[137 116 132 178 134 132 125 141 128 113 110 123 144  31  84 129 151 131
 107 131 156 127 124 164 120 166 131 152 119 131 143  63] : K558
[127  95 151  53 143 129 160 145 111 126  95 156 136 132 102 143 191  75
 138 173 152 100 117 127  94 135 129 116 112 143 154  97] : K942
[135 154 127  95 143 151 116 138  95 100  97 127 132  53 102 126 143 152
 111 143 173 129 136 160 117 191 145 156  94 111 129  75] : K974
[137 116 132 178 134 132 125 141 128 113 110 123 144  31  84 129 151 131
 107 133 156 127 124 164 120 166 131 152 119 131 143  63] : K659
size: [137 116 132 178 134 132 125 141 128 113 110 123]
12
tail: [151 131 107 133 156]
[127 124 164 120 166 131 152 119 131 143  63]
at: [143 191  75 138]
K942, 15
order: [ 75 135 154 127  95 143 151 116 138  95 100  97 127 132  53 102 126 143
 152 111 143 173 129 136 160 117 191 145 156  94 111 129]
K974
order: [156  94 111 129  75 135 154 127  95 143 151 116 138  95 100  97 127 132
  53 102 126 143 152 111 143 173 129 136 160 117 191 145]
K974
order: [ 31  63  84 107 110 113 116 119 120 123 124 125 127 128 129 131 131 131
 132 132 133 134 137 141 143 144 151 152 156 164 166 178]
K659
at: [156  94]
K974, 27

[126 152 105 165 160 177 105 181 186 123] = K150
[121  98  68 126 131 124  95 177 190  94] = K982
[143 123  76 143 148 147 132 176 154 109] = K837
[121 122  76 126 131 123  84 178 201  92] = K39
[143 110  76 143 148 147 132 176 154 109] = K478
tail: [123  76]
[143 148 147 132 176 154 109]
find: [143 110  76 143 148 147 132 176 154 109]
K478

[170  42  98  38 123  56 106  29 158  32]  K807
[170  42  97 193 116  57 119 138  81 210]  K780
[ 29 159 170  98  56 106 123  42  32  38]  K433
[195 168 179 132 120 130 132 198  85 216]  K930
order: [ 29  32  38  42  56  98 106 123 159 170]
K433
tail: [170  42  98]
[ 38 123  56 106  29 158  32]
size: [195 168 179 132 120 130]
6
at: [ 29 159 170  98  56 106 123  42  32]
K433, 0
at: [170  98]
K433, 2
at: [ 38 123  56 106  29 158  32]
K807, 3
order: [106  29 158  32 170  42  98  38 123  56]
K807

[123 203 201 139] : K465
[123 203 133 102] : K276
[203 201 202 139] : K380
order: [123 139 201 203]
K465
order: [139 201 203 123]
K465
tail: [201 202]
[139]
at: [201 202]
K380, 1

[116 121 128 134 134 131 127 127 112 122 119 121 115 111 111 132 117 127
 136 139 136 129 126 131 127 128 127 124 125 128 129 130 132 137 139 135
 128 124 126 128 134 137 134 132 132 134 132 126 119] = K559
[128 132 139 132 132 134 115 136 127 121 116 134 132 119 127 111 137 126
 117 125 111 128 134 137 131 130 136 140 129 119 128 134 112 127 131 126
 126 122 124 132 135 127 121 124 127 129 134 128 128] = K436
[134 134 130 127 126 127 126 121 115 121 111 111 117 126 136 136 139 136
 129 126 127 128 127 133 124 125 127 129 130 132 136 139 136 128 124 128
 134 136 156 134 132 132 134 133 127 119 117 120 128] = K429
at: [135 127]
K436, 40
at: [127 131 126 126]
K436, 33
tail: [127 121 116]
[134 132 119 127 111 137 126 117 125 111 128 134 137 131 130 136 140 129
 119 128 134 112 127 131 126 126 122 124 132 135 127 121 124 127 129 134
 128 128]
size: [134 134 130 127 126 127 126 121 115 121 111 111 117 126 136 136 139 136
 129 126 127 128 127 133 124 125 127 129 130 132 136 139 136 128 124 128
 134 136 156 134 132]
41
order: [132 131 132 128 122 111 128 134 134 130 126 129 127 112 121 139 127 115
 139 119 124 132 125 127 134 117 126 135 127 124 128 137 116 128 134 136
 132 121 111 127 119 126 129 128 137 134 136 132 131]
K559
at: [119 127 111 137 126 117 125 111]
K436, 13

